(in the rows, 100 means zero)
Each path below is one point turned by a fixed rotation once a step. After each direction that follows a path, write how fast that rotation turns it, in degrees per step (0 if it stays still).
Each turn is a multiple of 5 degrees from 10 to 175, or 0.
Each row of a path follows its step; steps can be skipped.
path 1
step 0: [ 91,  86,  82,  98, 105, 105, 111,  99, 107, 101,  94,  99,  94, 110, 106,
 105,  90,  64, 104,  93, 103, 120, 100,  87, 102,  96,  94, 118, 102, 113,
 101, 117, 108,  91,  91, 121,  88,  92,  86, 100,  95,  85,  94, 101,  92,
 107, 103,  93, 130,  92]
step 1: [110,  85, 112, 115,  97,  94, 111,  95,  92, 116,  92, 116,  95, 105,  92,
 105, 112,  93, 115, 101, 113, 117,  83, 108,  89, 103, 103,  97,  99, 115,
 102,  82, 105,  77, 114, 106, 115,  91,  99,  74,  87, 110, 116, 115,  90,
 107, 105, 111,  97,  94]
step 2: [119, 104,  94, 110, 100, 113,  92, 105,  95, 115, 111,  88,  90, 113, 119,
  95, 101,  90, 108,  96,  83, 107, 108, 109,  94, 121,  89,  96, 108, 114,
 107, 109, 114,  94, 100, 130,  83,  91, 100,  97, 121,  87, 116,  96,  99,
 110, 113,  89, 104, 107]
step 3: [ 97,  96, 108,  98, 104,  82,  99, 102, 105,  98, 102, 101, 104,  86, 113,
 106,  93,  87,  96,  95, 100, 108,  83, 114, 106,  98,  88,  95,  99, 127,
 131,  97,  94,  88,  95,  79, 102,  79, 103,  97,  91,  98, 107, 109,  89,
 130, 105, 101, 116,  84]
step 4: [ 93, 115,  86, 104,  94,  99, 108, 111, 105, 115, 113, 111,  91, 101,  98,
  99, 113, 101,  94,  96, 118, 108, 104, 105,  81,  95,  97, 117, 101, 120,
  89, 101, 123, 101, 106, 126,  83, 100,  83,  89, 105, 101, 103, 119, 102,
 123,  93,  97, 118,  92]
step 5: [102,  72,  90, 110, 104, 109, 102, 107,  99, 119,  99, 101, 107, 116, 119,
 104,  99,  93,  98,  90, 110, 116, 105,  96, 108, 115,  87, 109, 122, 114,
 116,  92,  93,  85, 117,  99, 105,  97, 111, 113,  92, 112, 114, 116, 102,
 114, 105, 115,  87,  93]
step 6: [103,  97,  80, 101,  85,  99,  87,  92, 101, 119, 106, 117,  95,  81, 105,
  88, 115, 104, 118,  96,  79, 117, 101, 109,  82, 103, 100, 107,  97, 102,
 119,  96, 118,  92,  90, 105, 100,  81,  87, 112,  95,  89, 111, 106,  99,
 105, 112,  89, 120, 109]
step 7: [ 95,  95,  94, 100,  89,  81, 101, 104,  85, 114, 122, 108, 103, 117, 114,
 103,  90,  87,  91, 106,  91,  95,  95, 107, 102,  91,  87,  91, 109, 114,
 119,  79,  91,  86, 105,  98,  92, 117,  84,  91, 113, 116, 107, 113,  85,
 113,  93,  91, 106,  83]
step 8: [ 98, 119,  92,  99, 107, 106, 117, 115, 113, 100, 119, 115, 104, 107, 108,
 109, 121,  86,  99,  96,  89, 108,  91, 104,  94, 108, 101, 119, 114, 118,
 101, 104, 125,  89,  94,  90,  91,  89, 108, 115, 104, 104, 116, 116, 103,
 101,  92, 115, 113, 117]
step 9: [ 94,  87, 106, 107,  95,  80, 102,  99,  95, 136,  97, 110, 110,  83,  98,
  84,  89,  78,  90,  90, 108, 114, 102,  93, 104, 118,  82, 115, 101, 104,
 105,  88,  84, 104, 102, 105,  83, 102,  91, 108,  92,  99, 122, 112,  93,
  98,  95, 102, 105, 101]
step 10: [ 88, 100,  76,  92,  97,  98,  96, 114, 101, 119, 102, 121, 101, 106,  88,
 100,  99,  88, 124, 113,  95, 105, 100, 113,  87, 114,  93,  89, 128, 110,
 108,  97, 131,  97, 112,  87, 108, 103,  95,  94, 106,  89, 104,  98, 105,
  95, 108, 102, 110,  91]
Speeds:
[106, 106,  94,  98,  94, 103, 100, 103,  96, 102,  98,  97, 101,  98,  97,
  97, 107, 103, 102,  99, 102, 100, 104,  93,  95, 101,  98, 104,  92, 103,
  99, 101, 100, 104,  92, 103,  97,  98, 100,  99, 106, 101, 103, 100,  97,
  97,  99, 100, 101,  98] => 160
[103, 102,  99, 104, 101,  98,  96, 101, 101, 105, 106,  99, 100, 106,  99,
 108, 104, 100, 103, 104, 102,  95,  99,  94,  99, 104,  95,  98, 104,  98,
  97, 102,  99, 104, 103,  98, 103, 102,  95,  95, 102, 103, 102, 101, 108,
 102,  99,  93,  98,  99] => 130
[104,  97,  97, 101, 101,  96, 101,  99,  98, 102,  97, 100,  99, 101,  96,
  99, 103, 102,  99,  98, 104,  99,  93,  96, 105, 102,  96,  92,  95, 104,
 104,  95,  91,  95, 100,  95,  97, 105, 101, 102,  97, 100, 100, 100,  98,
 105,  97, 105,  95,  99] => 175
path 2
step 0: [100, 105,  82, 100, 106, 102,  84, 111, 102, 107,  90, 108, 118, 101, 114,
 120, 115, 108,  95, 110, 106,  96, 121, 104,  81, 105,  84, 121,  93, 111,
 104,  93, 118, 101,  82, 109,  97, 119,  97,  91,  79,  79, 116,  88, 125,
 103, 101,  72,  96, 100]
step 1: [ 77,  91,  99,  99,  87,  97, 112, 120,  91,  98, 111, 110, 100,  95, 112,
 104,  86,  89,  93, 113, 110,  86, 131,  91, 103, 101,  85, 104, 107,  86,
 108, 119,  89,  92, 117, 103, 110, 109,  78,  86,  97,  96, 118, 111, 110,
  80, 101, 113, 118, 128]
step 2: [ 83,  93, 105,  93,  88, 105, 127, 105,  92,  81, 114, 109, 102, 119, 110,
 107,  87,  86,  75,  99, 113, 112,  98, 114,  91,  70, 109,  88,  99, 115,
 114,  91, 110,  91, 107, 113,  99, 116, 107, 110, 120,  96,  88,  87, 116,
 110, 116, 101, 106,  89]
step 3: [ 97,  91,  91, 100, 113, 101, 102,  92, 114,  70, 104, 111, 100,  89, 103,
  84, 105,  84,  87,  88,  67,  93, 122,  94, 102,  90, 106,  90,  88, 111,
 105,  93,  71, 112,  99,  85, 119,  96, 106,  96, 108, 124,  97, 105, 105,
  96,  95,  99, 111,  72]
step 4: [103, 106, 112, 104, 102,  88,  98,  86, 101, 125, 110,  85,  99,  98, 104,
  90, 125, 103,  76,  91,  97,  77,  83, 111,  82, 100, 111,  92, 115,  88,
 109, 100,  82,  89, 108,  99, 117,  82,  92,  84,  91,  96,  82,  86, 102,
 104, 111,  99,  79,  72]
step 5: [106, 102, 105,  83, 111,  76, 101,  89,  94,  97,  92,  90,  93,  93,  92,
 127, 109, 107,  95, 105,  79,  95, 101,  82, 126, 104, 113, 106,  96,  98,
 102, 106,  81,  85,  86, 114,  77,  89,  90,  89, 110,  83, 122,  82,  94,
 102,  92,  72,  92,  96]
step 6: [ 97, 101,  82,  91, 104, 107,  94, 106,  98, 132,  89,  86,  98, 122,  93,
  93,  92, 111,  96, 106, 107,  90, 125,  67,  74,  97, 104, 114,  74, 101,
 101, 121, 102,  80, 112, 106,  91, 105, 110, 112,  90,  87,  96, 104,  94,
  95,  96,  84,  94, 102]
step 7: [100, 104,  84,  93, 105,  89, 110, 110, 100,  91, 110, 108, 111,  95,  77,
  89, 103,  95,  87, 112, 117,  90, 112,  97, 102,  94, 118, 102, 105, 107,
 104,  73, 116,  97, 109, 125,  87, 120, 103,  91,  74,  93, 122, 114, 117,
  87,  85, 111, 100, 120]
step 8: [ 83, 102,  95,  92, 119, 103, 102,  95, 106, 104, 117,  89, 110,  76, 112,
  97,  72,  77,  83,  93, 114, 100,  87,  95, 103,  71, 108,  96,  91, 106,
  97, 111, 108, 102, 102, 106, 123, 113,  76, 118, 117, 100, 104, 120,  95,
  99, 109, 112, 113, 110]
step 9: [ 98, 100,  92,  96, 117, 119, 128, 120,  95,  84, 107,  89, 112,  90, 116,
 105, 103, 110,  98,  81, 105,  85,  80, 111,  97,  98, 101, 104,  90, 115,
  91,  89,  98, 111, 101,  93, 110, 108, 103, 101,  99, 116, 105,  73, 119,
 111,  84, 101, 110,  63]
step 10: [ 94,  99, 109, 120, 116, 104, 115,  86,  95, 110,  91, 104,  96,  92, 112,
 102, 116, 102,  91,  92, 102,  99, 102,  83, 106, 101,  95,  60,  96,  95,
  81, 101,  67,  86,  99,  79, 106,  69,  89,  98,  94, 111, 107,  92, 110,
  84,  91, 112,  99, 103]
Speeds:
[ 99, 100,  96, 106,  92,  92, 107,  99,  99,  97,  97, 105,  99, 100, 102,
 102,  98,  99,  99,  99, 100,  97, 103,  95,  94, 104,  98,  95, 101, 100,
  98, 106, 105,  99, 101, 105,  97, 104, 103, 104, 100, 102, 102, 101,  96,
 103,  98,  98,  97, 105] => 70
[100, 101, 100,  94,  97, 101, 102, 104,  99,  96, 103, 101,  99,  95, 100,
  94,  93, 103,  98,  98, 100, 106, 101, 103,  93,  98,  95, 103,  96, 102,
 101,  95, 101,  93, 100, 102,  96, 104,  94,  96, 101, 104, 103, 104,  98,
  97, 103, 102,  97, 104] => 60
[101,  99,  99, 102, 105,  99, 101, 100, 100, 108,  97, 101, 103, 104,  97,
 101,  99,  96, 102,  95, 100,  95,  97, 101,  91, 105,  99, 101,  96,  96,
 103, 101, 101,  94, 102, 100, 102, 100,  99, 102, 108,  99,  93, 100, 102,
 102, 107, 107, 103, 103] => 160
[102, 101,  98, 105, 100,  95,  91,  98,  98,  97,  98,  97, 103,  98, 101,
  98, 105,  98, 104,  99,  97,  94,  99, 104,  98,  90,  99,  99,  99, 102,
 107, 102, 101, 101,  94, 103, 102, 103,  99, 102,  95, 102, 104, 103,  99,
 101, 103, 107,  96, 100] => 90
[ 93, 106,  99, 105,  96, 105,  94, 102,  97, 103,  98,  94,  96, 105, 103,
  96, 101, 103,  96,  97,  98, 100,  98,  99,  99,  96, 102,  96,  99,  99,
  95, 101,  99, 100, 106, 100, 106, 103,  99,  98, 103,  96, 100, 104,  94,
 100, 102,  97, 102, 103] => 160
